In the rows, 128 means zero.
Each path below is one point turned by a fixed rotation once a step. After each direction that follows a path, write how fast that rotation turns it, in degrees per step (0 if it stays still).
Each turn is a multiple of 5 degrees from 10 to 175, or 0.
Each row of a path follows its step; steps can be skipped.
Rotation 1:
step 0: [133 139 133 135 139 124 133 141 137 124 119 128 124 124 128 135 127 142
 119 136 132 126 126 124 124 123 128 126 139 122 121 135 130 120 135 125
 130 135 130 124 138 125 133]
step 1: [120 132 117 140 129 122 135 128 125 131 126 131 130 131 130 126 112 131
 125 125 132 129 124 133 128 119 114 123 137 126 126 133 143 126 124 128
 128 136 129 117 125 130 139]
step 2: [129 124 115 126 131 126 126 136 115 135 134 132 126 139 118 123 132 126
 123 134 129 128 136 126 117 124 119 138 132 138 120 130 140 123 120 131
 126 127 130 118 127 126 125]
step 3: [131 134 133 126 136 123 138 131 131 135 124 120 130 121 128 121 135 128
 122 128 124 133 129 116 113 125 133 137 136 138 131 133 143 123 128 136
 128 121 131 134 134 124 123]
step 4: [120 138 134 139 142 133 131 131 133 121 130 130 128 132 128 124 122 125
 126 129 133 139 114 125 118 121 132 128 131 123 118 130 137 127 137 129
 138 131 126 132 138 124 131]
step 5: [127 127 124 132 131 118 128 135 124 133 133 139 124 139 131 136 124 130
 128 120 132 134 117 125 125 132 125 128 141 127 126 120 132 123 123 131
 132 135 125 113 133 116 137]
step 6: [132 134 125 125 129 118 129 134 125 124 122 131 119 128 122 123 131 134
 133 138 133 124 135 127 116 130 119 129 149 132 126 134 131 126 116 129
 131 124 121 118 127 125 128]
step 7: [128 135 129 135 125 128 136 136 133 120 115 125 127 128 123 128 120 131
 127 129 125 134 129 123 118 127 121 133 129 136 124 139 150 132 122 126
 122 133 134 136 126 124 121]
step 8: [132 134 126 133 130 131 136 132 123 130 132 131 131 134 125 136 125 126
 114 124 126 131 132 115 122 122 126 125 126 130 108 128 143 123 137 130
 137 134 126 125 135 131 132]
step 9: [126 131 125 128 137 121 136 129 127 133 135 135 134 131 137 134 137 129
 120 126 128 133 124 135 120 114 129 129 145 129 127 132 133 126 124 143
 128 128 129 116 135 130 131]
Speeds:
[131 127 131 125 132 127 129 130 127 128 127 128 126 127 128 130 132 128
 127 129 128 127 131 126 129 128 129 129 133 131 130 125 125 128 128 131
 125 128 127 125 129 131 128] -> 115
[127 127 130 127 129 129 130 128 129 128 129 127 129 132 131 131 128 130
 126 128 127 129 126 128 128 127 130 127 130 127 125 130 125 126 129 127
 129 130 129 133 131 129 135] -> 85
Rotation 2:
step 0: [128 116 126 123 124 124 133 130 131 129 128 137 134 122 132 126 138 120
 125 121 138 134 127 124 135 131 132 133 130 139 124 132 119 129 115 134
 137 139 119 115 121 123 135]
step 1: [122 126 125 136 122 139 124 124 137 128 135 142 142 122 130 126 138 131
 124 127 133 131 123 134 132 132 129 128 131 119 136 133 129 138 118 135
 141 127 124 128 120 123 138]
step 2: [127 140 119 123 126 132 121 128 135 134 129 125 136 128 137 137 132 123
 115 129 124 131 128 123 135 133 131 125 141 122 132 138 128 121 114 140
 132 132 124 124 123 117 127]
step 3: [129 129 137 127 127 125 127 125 129 134 126 132 131 127 138 131 135 112
 122 129 145 125 123 123 127 131 134 130 127 126 135 136 118 130 118 129
 132 140 111 122 119 123 128]
step 4: [117 123 126 137 123 127 121 131 127 142 134 131 141 130 138 129 134 126
 130 125 132 129 126 130 127 124 128 124 129 127 139 130 126 138 106 124
 135 132 128 127 120 124 141]
step 5: [127 132 116 131 130 130 127 127 133 129 132 132 136 137 140 128 147 125
 116 123 119 125 126 130 133 129 130 127 134 130 140 137 131 126 117 127
 127 134 127 130 115 121 119]
step 6: [131 128 121 123 122 126 136 129 124 137 138 130 137 126 140 131 131 121
 122 121 135 119 128 116 128 134 134 139 133 127 132 133 118 127 125 126
 130 130 111 130 111 126 128]
step 7: [118 132 136 136 123 127 125 134 128 136 128 134 143 121 135 128 131 120
 130 119 129 115 120 127 128 131 128 128 131 129 136 139 131 135 114 131
 128 125 123 138 120 136 134]
step 8: [116 132 116 128 130 126 116 127 127 127 124 130 136 129 131 136 139 119
 126 117 123 119 128 130 133 124 134 129 135 130 131 133 120 122 111 126
 116 126 130 130 116 120 126]
step 9: [126 130 119 122 126 122 132 119 131 136 130 133 135 121 133 124 138 122
 121 114 135 121 131 124 130 117 127 128 121 128 135 131 115 129 129 130
 124 134 112 139 118 122 127]
Speeds:
[128 126 125 127 130 128 128 124 132 126 129 128 131 131 129 126 131 133
 127 128 127 129 129 127 129 125 129 128 127 127 130 129 128 125 131 128
 128 124 128 129 128 127 131] -> 95
[127 128 131 128 127 125 130 124 126 127 129 128 128 124 128 128 128 128
 125 128 127 129 126 125 129 127 128 129 127 130 127 126 125 127 131 124
 130 130 123 125 127 128 128] -> 120
[126 125 130 129 129 125 127 129 128 129 126 129 127 129 129 130 129 127
 129 133 130 128 125 127 128 127 131 129 126 132 127 130 128 127 124 129
 124 124 127 129 132 129 130] -> 90
Rotation 3:
step 0: [124 125 123 128 116 123 125 122 120 127 133 128 132 114 146 132 118 127
 128 137 126 123 129 125 128 129 120 134 117 116 124 126 135 124 129 126
 121 136 137 127 127 126 131]
step 1: [140 135 127 134 140 116 114 126 122 125 139 119 129 115 129 130 136 123
 132 135 122 125 129 131 127 121 124 128 132 118 133 134 129 126 123 131
 126 122 129 127 131 136 129]
step 2: [124 137 126 130 118 125 127 129 131 118 122 130 135 118 129 131 131 128
 122 134 113 130 142 120 136 135 134 128 127 125 133 137 127 111 121 123
 131 125 127 127 123 132 126]
step 3: [134 130 138 123 131 118 127 134 130 129 115 125 116 122 140 136 119 126
 132 134 129 122 140 129 130 129 114 123 123 128 131 128 133 119 129 137
 127 123 127 133 130 131 131]
step 4: [129 134 138 126 119 122 120 125 115 136 127 122 135 113 134 133 124 123
 128 125 133 135 132 134 127 122 135 125 125 128 132 131 136 116 134 125
 124 135 130 117 121 130 136]
step 5: [130 144 127 126 137 127 116 131 126 128 122 125 125 113 128 128 121 126
 129 128 122 118 125 123 127 135 125 129 133 112 128 132 120 125 126 132
 130 126 131 113 129 120 129]
step 6: [132 139 129 133 127 119 130 127 127 122 126 135 129 121 135 137 129 132
 120 143 127 132 131 124 137 132 131 119 126 130 135 125 129 126 130 119
 133 117 142 123 134 128 142]
step 7: [140 131 132 132 128 123 129 132 127 132 120 128 118 109 136 125 129 123
 131 127 126 127 138 126 136 125 132 115 131 128 120 129 131 124 130 129
 119 127 135 135 124 120 116]
step 8: [128 130 142 122 131 131 124 127 128 124 131 122 130 117 139 142 127 133
 112 129 129 127 123 130 133 124 135 130 119 121 121 140 131 117 134 128
 125 128 126 127 129 119 129]
step 9: [132 127 126 122 128 121 120 125 129 124 124 129 121 121 135 134 128 126
 141 134 121 113 127 126 127 125 138 136 122 116 139 125 132 126 128 122
 117 121 139 120 126 123 128]
Speeds:
[126 127 126 127 128 132 129 129 127 130 130 130 127 133 125 125 129 131
 128 127 129 129 128 128 125 127 130 129 129 129 129 125 129 132 128 129
 130 129 123 131 130 128 128] -> 0
[128 132 127 127 127 127 129 125 129 125 131 127 128 125 130 126 127 129
 129 126 133 128 128 132 127 126 127 128 130 129 124 131 132 129 129 129
 126 131 126 127 129 127 127] -> 100
Rotation 4:
step 0: [137 128 133 135 137 127 133 127 121 135 132 132 128 121 126 117 137 122
 125 130 125 118 125 117 123 137 146 134 137 126 127 124 117 127 127 128
 134 135 124 132 124 137 129]
step 1: [134 132 122 130 133 128 128 131 130 122 127 127 116 115 131 133 133 128
 138 116 137 121 130 120 124 127 137 137 124 123 139 137 132 127 123 124
 130 118 134 124 117 136 122]
step 2: [133 116 126 123 131 131 134 130 141 120 135 128 128 134 131 122 129 121
 138 133 140 121 143 128 130 110 125 138 128 132 128 129 131 122 128 132
 122 127 128 127 132 129 121]
step 3: [127 122 137 121 139 134 123 127 125 126 128 127 127 120 128 125 117 132
 127 134 138 144 138 130 121 114 130 130 133 125 122 117 133 128 131 122
 129 127 130 123 135 126 141]
step 4: [125 125 134 126 131 131 122 125 120 125 143 131 139 124 118 128 141 130
 138 133 122 142 124 129 120 131 126 131 121 116 125 122 127 134 128 122
 134 141 125 131 129 134 124]
step 5: [124 140 125 122 129 130 135 133 127 135 132 139 137 116 129 116 129 121
 136 117 123 129 121 131 131 132 138 124 125 127 124 124 129 135 112 126
 127 126 133 125 127 136 123]
step 6: [124 123 129 133 135 129 133 128 133 130 119 144 128 119 137 129 125 125
 136 129 121 120 135 129 141 124 117 131 119 137 132 135 132 136 130 121
 134 122 131 131 119 134 123]
step 7: [130 115 119 133 125 132 131 130 132 137 122 122 128 132 123 126 111 134
 128 127 133 131 137 134 141 125 122 136 113 125 131 117 123 122 127 126
 130 123 125 130 136 134 130]
step 8: [124 115 139 131 126 123 127 128 121 124 133 130 121 139 129 125 115 123
 122 131 128 132 124 126 133 136 135 138 123 121 124 121 128 133 123 118
 134 140 122 123 127 120 137]
step 9: [132 142 118 129 125 128 123 128 118 121 126 134 120 128 120 132 126 124
 134 122 130 126 121 132 122 140 128 136 119 118 113 125 138 136 128 124
 120 135 126 132 127 124 126]
Speeds:
[127 128 128 130 129 125 128 126 133 126 125 126 128 125 126 128 130 126
 129 131 129 127 131 131 130 129 129 126 126 131 132 125 131 126 126 129
 127 127 128 129 127 125 128] -> 80
Rotation 5:
step 0: [119 144 133 112 129 128 124 124 138 129 134 136 129 116 138 123 127 122
 139 127 128 120 141 130 133 132 126 136 123 139 122 130 129 123 130 124
 124 128 132 132 131 129 118]
step 1: [135 143 136 130 132 130 124 130 133 139 130 120 137 128 136 126 128 115
 134 129 119 126 128 140 138 130 131 124 125 137 129 139 129 121 131 120
 114 119 125 129 130 129 120]
step 2: [119 138 128 126 123 133 136 130 134 135 139 125 144 131 144 124 115 128
 133 129 121 129 126 130 129 130 120 121 119 133 125 128 140 118 131 134
 123 118 134 128 121 129 125]
step 3: [116 136 129 128 120 131 130 136 136 128 141 114 140 141 139 119 131 116
 127 136 118 125 124 126 124 123 123 128 127 128 134 125 119 124 125 124
 120 128 121 128 133 134 126]
step 4: [119 128 124 119 120 136 133 130 144 125 135 126 128 121 138 119 133 116
 132 127 121 117 130 124 131 137 120 136 118 131 133 125 130 131 129 126
 121 129 137 117 129 132 123]
step 5: [129 134 119 122 133 127 122 143 137 130 129 115 131 122 130 128 130 110
 135 126 116 115 122 133 136 124 136 130 118 132 128 129 124 123 130 118
 122 128 125 118 124 125 128]
step 6: [130 140 124 117 131 131 125 129 143 130 130 120 142 119 136 126 117 131
 138 118 119 132 129 127 127 128 132 129 110 134 129 121 133 124 125 134
 127 128 130 120 129 121 127]
step 7: [133 134 131 130 128 129 124 123 150 133 130 119 138 135 131 123 131 121
 129 130 114 137 122 129 128 115 133 120 120 132 139 120 119 120 124 126
 124 126 130 129 129 132 129]
step 8: [126 129 125 117 122 124 139 124 147 133 132 124 123 128 130 124 128 122
 133 126 123 129 128 121 127 131 114 114 115 127 141 120 134 121 127 127
 128 127 137 128 126 138 130]
step 9: [121 138 124 126 125 125 123 139 136 135 137 114 120 123 119 127 131 109
 130 124 124 130 121 125 123 136 132 118 119 124 135 124 118 124 126 120
 121 130 127 129 122 132 135]
Speeds:
[131 129 129 128 129 130 129 132 129 128 126 127 127 127 129 128 123 129
 125 125 130 133 124 132 128 127 126 130 129 130 126 129 127 127 127 129
 126 128 128 127 126 125 126] -> 80
Rotation 6:
step 0: [130 134 116 129 126 132 131 132 129 124 117 134 128 140 119 128 132 127
 132 130 130 119 127 131 135 137 131 131 137 114 119 113 115 129 119 136
 136 125 130 120 123 124 118]
step 1: [130 130 135 124 137 124 130 130 133 130 142 128 119 132 126 121 136 129
 131 131 131 143 110 128 133 123 133 127 122 129 112 124 138 117 124 129
 133 119 132 136 125 139 135]
step 2: [126 128 122 124 130 113 130 129 132 132 130 121 121 123 131 129 123 115
 119 133 131 126 125 124 127 124 142 128 137 125 130 143 136 133 144 132
 121 137 124 131 128 113 122]
step 3: [130 117 120 124 120 126 126 121 121 114 132 128 146 127 133 136 128 132
 125 126 122 118 122 127 113 138 125 141 135 135 126 133 128 122 127 134
 137 126 123 121 134 135 127]
step 4: [142 136 134 125 129 135 116 133 141 128 125 141 122 131 132 118 139 121
 130 125 121 125 127 127 127 136 121 119 131 119 135 135 120 130 123 130
 134 132 135 121 118 137 128]
step 5: [134 131 118 128 130 119 134 137 126 136 127 129 120 138 127 124 127 125
 133 133 128 127 124 145 128 121 130 125 131 120 122 114 135 140 129 122
 136 112 125 130 140 123 139]
step 6: [121 125 134 126 132 118 126 132 116 135 134 124 125 130 134 136 117 130
 122 136 144 131 117 119 127 132 118 123 125 134 117 144 129 128 126 136
 132 124 128 133 119 124 124]
step 7: [135 125 115 123 124 133 134 121 130 124 132 129 136 123 136 127 129 116
 130 136 125 126 119 116 134 139 132 134 121 126 139 121 119 125 137 138
 131 144 123 126 132 116 126]
step 8: [131 131 126 123 141 138 118 131 135 126 143 129 131 138 120 134 136 129
 125 122 128 124 131 141 121 131 123 132 139 121 127 125 123 119 133 136
 128 126 127 129 140 146 123]
step 9: [127 133 126 135 140 127 134 138 127 125 126 140 117 129 126 120 138 135
 129 125 126 128 111 137 121 119 133 121 134 134 131 138 130 136 135 121
 127 131 132 123 116 121 138]
Speeds:
[129 130 126 130 127 127 128 128 129 128 128 126 131 127 129 127 129 127
 129 124 130 123 130 132 126 131 125 127 127 127 129 127 129 122 128 131
 126 130 129 128 126 127 131] -> 85
[125 128 129 125 126 122 126 127 128 128 132 128 128 125 129 128 125 130
 128 126 130 128 126 126 131 129 130 128 125 126 128 127 130 130 127 130
 127 131 128 131 131 127 128] -> 80
Rotation 7:
step 0: [135 128 130 125 135 122 131 124 128 129 116 139 130 119 136 118 129 124
 120 128 124 126 140 116 130 117 126 127 126 134 132 119 134 135 126 135
 124 140 132 121 126 128 131]
step 1: [130 131 128 128 137 135 117 128 129 117 119 136 122 123 137 134 117 126
 129 119 114 115 130 130 129 120 130 126 126 132 132 128 141 133 128 128
 127 130 133 129 118 126 127]
step 2: [124 125 125 140 125 137 118 123 128 120 120 123 131 144 132 126 126 127
 125 121 122 125 127 134 130 127 141 128 129 134 140 125 128 138 135 119
 134 135 131 130 122 128 128]
step 3: [133 132 134 133 119 119 118 133 135 130 122 121 130 129 128 131 129 132
 122 125 139 134 123 129 136 131 132 121 118 141 142 129 123 140 131 124
 127 136 124 127 125 123 131]
step 4: [133 129 135 118 139 119 121 135 137 115 130 124 136 132 131 124 124 126
 123 124 140 124 124 123 130 137 131 123 121 136 134 130 127 116 133 136
 127 132 123 125 127 122 131]
step 5: [130 123 121 121 136 125 127 121 140 130 123 129 140 131 133 112 123 121
 127 126 125 129 135 121 128 133 121 123 126 132 130 119 131 126 134 142
 124 139 135 124 130 128 125]
step 6: [127 135 117 134 134 126 121 119 129 126 123 137 121 114 130 125 111 122
 131 120 121 127 130 132 134 124 119 123 123 135 133 126 130 130 129 135
 127 135 137 131 126 129 130]
step 7: [117 132 129 140 134 134 125 120 125 120 123 131 123 134 129 122 114 119
 127 127 124 118 135 126 132 122 137 127 127 135 138 137 122 127 130 122
 132 130 126 128 123 128 137]
step 8: [125 137 137 130 118 132 121 128 140 138 123 127 136 136 133 125 122 124
 125 130 135 125 131 122 128 123 134 123 124 133 134 137 128 141 129 120
 130 136 124 135 116 128 128]
step 9: [135 141 130 121 129 120 115 132 137 122 132 125 137 128 130 128 127 127
 125 117 146 125 123 130 121 128 132 133 122 131 131 134 131 128 136 129
 135 131 132 137 123 129 126]
Speeds:
[129 127 130 128 126 127 129 126 132 132 128 127 127 129 126 128 129 127
 132 131 127 129 131 125 128 127 126 130 127 129 131 126 129 133 130 126
 126 127 130 124 129 127 129] -> 140
[129 131 127 130 129 130 130 126 127 131 125 129 125 130 129 131 126 129
 127 129 122 124 128 128 128 125 127 128 129 128 131 128 126 128 127 132
 132 128 128 129 128 126 127] -> 65
